One turn moves each row of this set onto another row. After a few examples, where does it send each row asked below?
Zur: [  4  -8  -1 -11  -1   8   1   3  10   3  -1  -3   4   9   7  -6  11  -8
 -14  -7   1   9   1  -4   4  -3   4 -10  -6 -20   4]
reda: [  1 -11   1  -9  -1   6  -1   5   8   4  -3   0   8   6  11  -6  11  -4
 -10  -8  -2   5   5  -3   3  -1   7 -13  -6 -16  -1]
Namob: [ 13  -7  -8  -3  12   4  -1  -7   3   9 -12   0   3  10   7   8  16  10
  -2  -2   6   0  -2  -6   3   0 -13  -4 -17 -19  10]
Riku: [  8 -21  -7   1   9   1   9  -2   5   5   9   4  -3   7   8   4  19   9
  -9 -17   7  -4  -3  -5   3  16  -7   0  -3 -20   8]
Tegug: [  3  -8 -15   0   2   2  -4   4   3  -2   0 -11   0   9  21  -2   7   1
   5  -3   3  -3  -7  -6   0   9   0  -2 -17  -1  10]
Tig: [  7 -14 -11  -7   2   6  -2  -5   4   3   7 -18   2  10  17   0   4  -3
   4  -4   5  -7  -8 -10   1   3  -2   5 -14 -11   8]
Gebag: [  6 -17 -11   4  10  -1   2   0  10  -4   1   7   4  12  14  -8  12  12
  -9  -7  11  -2   5   4  -4  15  -4  -6  -1 -12   0]
niriz: [ -1  -9  -9   1   3   3  -5   2   5   7  -3 -16   3  12  23  -2  11   0
   6   3   0  -8  -9  -1   3   3   0   3 -11 -11   7]
fuv: [  2  -9   1 -13  -2   6   1   2   8   4  -1  -3   5   8   6  -6  11  -7
 -13  -7  -1   7  -1  -5   4  -3   4  -9  -4 -19   0]
rad: [ -8   2 -10  -1  16   6   2   2  14   0  -1  -1  16  10  15   4  10   8
  -5 -10  13  -4  -9 -17   6  -2  -5  -2  -5 -15   2]
Zole: [  9  -2  -3   1  11   8  -5  -3   3   6 -17  -2   7  10   9   8  19  10
  -2  -1   9   1  -3  -3   3   4  -5   2 -13 -16   9]
Febip: [ -5 -13  -4  -4   4   4  11   0  10   2  -6 -16  -2   8  10  -6  14  14
  -2 -15   3  -9 -10  -9   5   3   4  -6   4 -23   0]
bog: [  2 -11  -1 -10  -2   6   0   6   5   1   2  -1   4   4   6  -4  13  -6
 -11 -12  -2   8   3  -7   4  -2   3 -12  -9 -15  -1]
refu: [  7  -8  -4  -4   6   8  -8  -5  15  -1   2  -6  13  14  21   2  13   7
  -1  -1  10  -6 -13  -6   4   4 -11   5  -7 -16  -8]
Naz: [  9 -13 -16   9  11  -1  11   3   6  -4   3   4   2   4  15  -4   7  11
  -9  -6  10  -3   5   6  -3  11   0  -3  -4 -13   1]
gebu: [  3  -9  -2  -7  -1   8  -1   7   5   1   2  -2   3   5   6  -4  13  -6
 -10 -10  -3   9   4  -6   5  -4   3 -10 -10 -18  -3]
Rused: [ -8   0 -12  -1  16   2   5   3  17   2   0   2  12   9  16   5  11   8
  -4  -9   6  -5 -10 -17   7  -1  -9  -8  -9 -17   4]
noza: [  4 -15 -18  -3  10   2  12   5  10  -4  -4  -9  10   7   7  -3  15   6
  -4 -14  15 -10 -11 -10  -3   4   3 -12   1 -16   9]
gilib: [  0  -7 -19  -1  10  -2   9   9  14  -4  -6 -11   3  11   3  -5  10  14
  -3  -5   4  -9  -9  -7  -1   1  -1  -5  -2 -15  -9]
Dofo: [ -7 -10  -7  -1   9   4   9  -1  10   0  -7 -13  -2   7   9  -3  14  15
  -1 -18   4 -13 -11 -13   4   3   5  -6   1 -21   2]
pebam: [  6 -17 -15  -5   5   3  15   6   7  -6  -1 -10   6   6   6  -5  15   7
  -6 -16  13  -6 -10  -9  -2   6   1 -12   1 -15   8]
ras: [  1 -11  -2   2   7   1   2  -4  13   2  -1  -3  -4  17   7  -5  18  10
 -11  -3   5  -2  -6   3   2  13  -3   9   4 -22  -3]
nusi: [  8  -8  -5  -6   4   7  -4  -7  14  -3   3   0   3   9  18   4  11   7
  -1 -12   4  -3 -17 -16   3  14 -11   0 -15 -14   0]
Sop: [  5  -8 -13  -1   3   3  -4   4   6  -4   2 -12  -1   8  19   0   6  -1
   5  -4   0  -5  -6  -6  -1  10   2  -1 -19  -3   9]
som: [ -7   1 -12  -1  12   5   4   5  16   4  -3   1  16   9  11   7   8   7
  -6  -9   8  -3 -13 -19   4   5  -6  -2  -9 -18   3]
rok: [ 14  -3  -4   0  11  10   5  -4   8   9  -1   3  -1   2   9   7  10  -3
  -5  -3  13   3  -8 -15   7  -1  -2 -13 -10 -20   6]
kunog: [  0  -7  -4   6   9   2   9  -3   9   4  -3  -5  -5  11  12  -3  10  12
 -10  -2   4  -4  -4   6   3  10   3  10   2 -24  -2]
milat: [  1 -11   0  -8  -2   9  -2   4   9   5  -4  -1   7   6  11  -7   9  -3
 -10  -9  -2   6   6  -5   4  -1   7 -12  -8 -19   0]
fotof: [  7   2   3   4  10  12  -1  -3  10  13  -9   0   2   5  11   5   8   3
  -3   2   9   0  -6 -11   7   0   5  -5  -5 -22  -4]
senib: [ 11   3  -7   6  13   7   0   4   8   2  -3   5   2   2  12   4  10   2
  -3   2  13   4   0  -9   6  -3   1 -12 -10 -12  -5]
zate: [  5 -14 -13  -6   1   6  -1  -5   1   7   4 -17   1  10  18  -1   5  -1
   5  -4   6  -5  -9 -10   2   4  -5   3 -14 -11  10]
kep: [  7 -18  -9   5   9   4  15  -5   1   4   7  -2  -5   2  10   3  14   7
  -9 -15   8  -4  -6  -4   2  11  -2   3  -4 -25   9]
fude: [ 10   0  -6  -1  14   6  -4  -7   1   0 -12   0   0   9  11   4  15  13
  -2  -4  11   3   2  -4   4   0  -9  -4 -15 -11   9]
Nuvu: [  7  -7  -6   0   9   4  -6   0  17  -8   3   2   8   9  28   2  19   5
   0  -6   7  -6 -12  -5   4   8  -9  -8 -12  -9   3]
Geso: [  2  -9  -1   1   9   2   3  -3  11   5   1  -2  -4  16   7  -1  16  13
 -11  -6   6  -2  -3   3   4  15  -1  11   4 -20  -2]
Nuni: [  0 -10 -16   0   5  -2  10  12  12  -5  -7 -11   3   9   6  -7  11  15
  -4  -5   2  -5  -5  -3  -1   4   0  -8  -1 -13  -9]
vodi: [  5 -23  -6   3   7   2   6  -5   4   2   8   3  -4   7   7   0  21   8
  -7 -18   7  -3  -4  -6   2  14  -8   0  -3 -22   5]
sokid: [  7 -14 -11   2  13  -3   4   2  11  -1   4   6   2  12  14  -4  11  14
  -9  -6  11  -3   7   6   0  13  -4  -3   0 -11   0]
zab: [  1 -10  -6  -1   4   3  -5   2   8   4   1 -16   3  11  24   0  11  -1
   6   3  -1 -10  -7   0   2   3   2   2 -11 -12   7]

Tig goes to zab
rok goes to fotof
Rused goes to som
Now find these:
vodi goes to ras
zate goes to niriz
fude goes to Namob
kep goes to kunog
nusi goes to refu
reda goes to bog
gebu goes to Zur
gilib goes to noza
pebam goes to Febip
Geso goes to sokid

One turn moves each row of this set onto another row. After a few examples, where does it send each row asked below?
repor: [ -4   4  -4  -1   1  -2  -1   2  -3   0  -4  -7 -11  -1  -9   3   7  -1
  -3 -14   6   8   3]
lipu: [  3   0  -5   3  -3   5  -8  -5  -7  -7   5  -4  -2  12  -8   0   8  -8
  -2  -5   4 -10   7]
Roki: [  1   0   2  10  -1 -13   7  -1   3   0   2  -1  -2 -12   3   2  -2  -7
  -1  -3   1   5   5]
Puvon: [  2  -7   3   1   2   2  -9   2  -2 -10  -2 -11   2   7   2   2  -3  -1
   1   3   5 -15  -6]
Faki: [-1 -3 -3  2  5 -2  6 19  0  1  9  4 -5 13 -4 -4  5  2  0 -5  7  2 -5]
mepo: [  3  -3   7   8  -1 -10   6   3   4   2  -7  -1  -8  -8   3   7  -1  -3
   4  -8   1   1   4]
torob: [  4   1   4   2   0 -14   7  -2   5   0   8   4  -5  -7   4  -4   5 -13
   2  -3   3   0   6]
Babo: [  2  -3  -3   2  -3   2 -10  -7 -12 -11   4  -9   0   9  -7   0  10  -7
   0  -6   4  -6   3]
Res: [  7  -5  12   7   1  -3   4  -7   0   2   7  -4   3  -7  -2 -11   6  -5
  -3  -9   4   1   8]
pefaz: [12 -4  9  0  0 -6  1 -5  4  4 -2  1 -5 -5  4  5  4 -7  7 -1  6 -7  5]
bopul: [  1   0  -2   2  -1   0  -5 -12 -11 -13   3  -9   0   9  -7   0   9  -6
  -1  -4   4  -6   1]
Vem: [ -5   4  -4   1   4  -1  -5   4  -3  -4  -1  -9  -9   4 -11   0   8   5
  -4 -13   8   6   3]
Kif: [ -1   1   0   0   2  -5   2   1   1  -2  -5  -7 -13  -2  -8   4   5   1
  -2 -16   8   7   1]
Pesuf: [ 5 -8 13 12  2 -9 -6  3  2  3  6  0 -7  1  6 -1 -3  4  2 -9 -1 -5  2]
motut: [  1   7   1   2  -4   2 -10   9  -5   1   8   3   9   6  -4   0   5   2
  10 -10  -3  -3   4]
neki: [ -2  -1  -5   2  -1  -3  -5 -12 -13 -15   1  -9   2   5  -5  -1  10  -3
   1  -4   4  -2  -1]
sivut: [  9  -5   0   2   1  -1  -4  -1   7  -5   6 -13  15  -3  -6   2   3   3
   2   3   4  -5  -7]
Tul: [  0 -11   4   3  -6  -2   0  16  -2  -6   0  -4  11   4   2  -3   1   7
  -5   5   5  -2  -2]
dif: [ -2  -2   0   1   0  -7   0 -13 -12 -14  -3 -11   2   2  -3   0   5  -1
   2  -2   7   3  -5]
gakis: [  0  -6   0   2   6  -5   9   1  -7  -6   7  -1   6   9   8  -7   1  -3
   7   6   6  -1 -12]
moru: [  2  -5   0   3   3 -12  10   1  -4  -5   9   5   0   3   9  -7   2  -8
   8   2   4   4  -9]
duton: [  7  -7   8  13  -2 -11   2   4   4   4   0   1  -2  -4   7   6  -3   0
   5  -4   0  -2   5]
Latos: [ -1  -4  -1   4   1  -9   4 -14  -6 -11  -2 -12  -1  -2   0   1   5  -5
   2  -4   3   4  -5]
Labat: [  5   1  10   1  -2  -9   2  -3   5   0   7  -1  -2  -8  -3  -6   5 -12
   1  -7   4  -4  12]
kur: [-2  3 -4  7 -6  0 -3  9 -6  6  6  4 14  8 -2 -2  6  1 10 -9  5  2  4]
Fumeg: [-1 -8 -2  1  3  0  6 21  1 -1  6  1  2 11 -3 -3  3  6 -3 -3  5 -1 -7]
Zokob: [  3  -6   4   0   5   1  -1   3  -5  -9   1  -7   4   9   6  -1  -1  -1
   4   7   5 -10 -13]
fedi: [ -2  -3   0   1   3  -6   7  18   3   3   6   4  -8   8   0  -5   7  -1
   2 -10   3   5  -3]
vesul: [ 1  1 -7  5 -3  5 -3 10 -7  1  6  0 10  5 -2 -8  9  0 -6 -2  5  4 12]
feb: [ 8 -5  0  2 -5 -8 -8  8  2 -3 10  2 13  4 -1 -2 11  7  8  4  0  0 -1]
meba: [  3 -10   3   0   2   2  -5   3  -7  -9   1 -11   5   7   4  -1  -3  -3
   5   4   3 -12 -10]
gadub: [  1   2   5  10  -3 -10   0   7   1   2   8   2  -1 -12   0   1  -5  -7
  -1  -4   3   2   9]
kiru: [ -1   0   1  -1   5  -5   7  14   3   3   7   5 -11   7   0  -5   3  -5
   4 -11   5   3  -3]
debu: [  1  -6  -1   1   4  -9   8   3  -3  -5   7   1   1   3  10  -4   2  -8
   7   6   5   1 -13]
Fifar: [ 1  1 -8  2 -1  3 -7 11 -7  1  6 -6  5  6 -6 -4 11  1 -8 -7  5  6 10]
los: [  3 -12   1   1  -2   0   2  20  -3  -2   5  -4   8   8   0  -4   1   6
  -5   2   3   0  -3]
Noz: [  3   2   3   3  -5   5  -3   0  -1  -4   5  -9   9   3 -15   7  -1  -2
   3 -12   1  -9  -2]
fevev: [  3  -6  -2  -2   1  -5  -9  -3   8  -5   3 -13   6   1 -10  -1  -2   1
   5   1   6  -8  -8]
vuro: [14 -6  5  3  0 -2 -4 -6 -3  6  7  7 -6 -3  1  3  3 -6  3  2  8 -4  0]
Guzet: [  1  -1  12   4  -5  -6  -4   7  -6   2   5   2   0 -14  -3   3  -5  -2
  -5  -6   9   2   2]
sesa: [  2  -8   2  -2  -7 -12  -5   6   2  -2   2  -2  15   5   1  -4   6  10
   8   2   6   1  -4]
gubu: [ -3   3  -9   2   2   1  -6   7  -5  -2   1  -6  -1   4 -10  -1  11   6
  -8 -11   6   7   6]
Taku: [  5   0   8   0   2  -9   4   2   7   3  -1   4 -11  -4   5   2   5  -9
   7  -7   4  -4   4]
dat: [ -1   2  -6   8  -3   3  -4  -1   0  -1   7  -5   4   7 -17   2   0  -7
   6 -12   4  -8   0]
roneg: [ 0 -7  2  4 -1 -1  4 21 -2 -2  4  0  5  9 -2 -4  3  8 -5  0  4  2 -4]
lerir: [-1  7 -7  3  0  4 -5  7 -8 -1  4 -4  2  5 -8 -3 11  2 -8 -7  5  7  9]
sisev: [  1  -4  -1   5   2 -12   5 -11  -6 -10  -3 -10  -1  -6   2   1   3  -2
   3  -3   5   8  -4]
kezib: [  0  -6   0   0   5   0   3   2  -7 -10   4  -3   6   9   6  -4   0  -4
   7   4   4  -9 -14]

lipu goes to Puvon
Fumeg goes to gubu
Faki goes to Vem
Now find these:
Kif goes to sisev
fedi goes to repor
feb goes to motut
mepo goes to Roki
meba goes to los
Zokob goes to roneg
dat goes to fevev
gadub goes to Labat
vuro goes to Pesuf

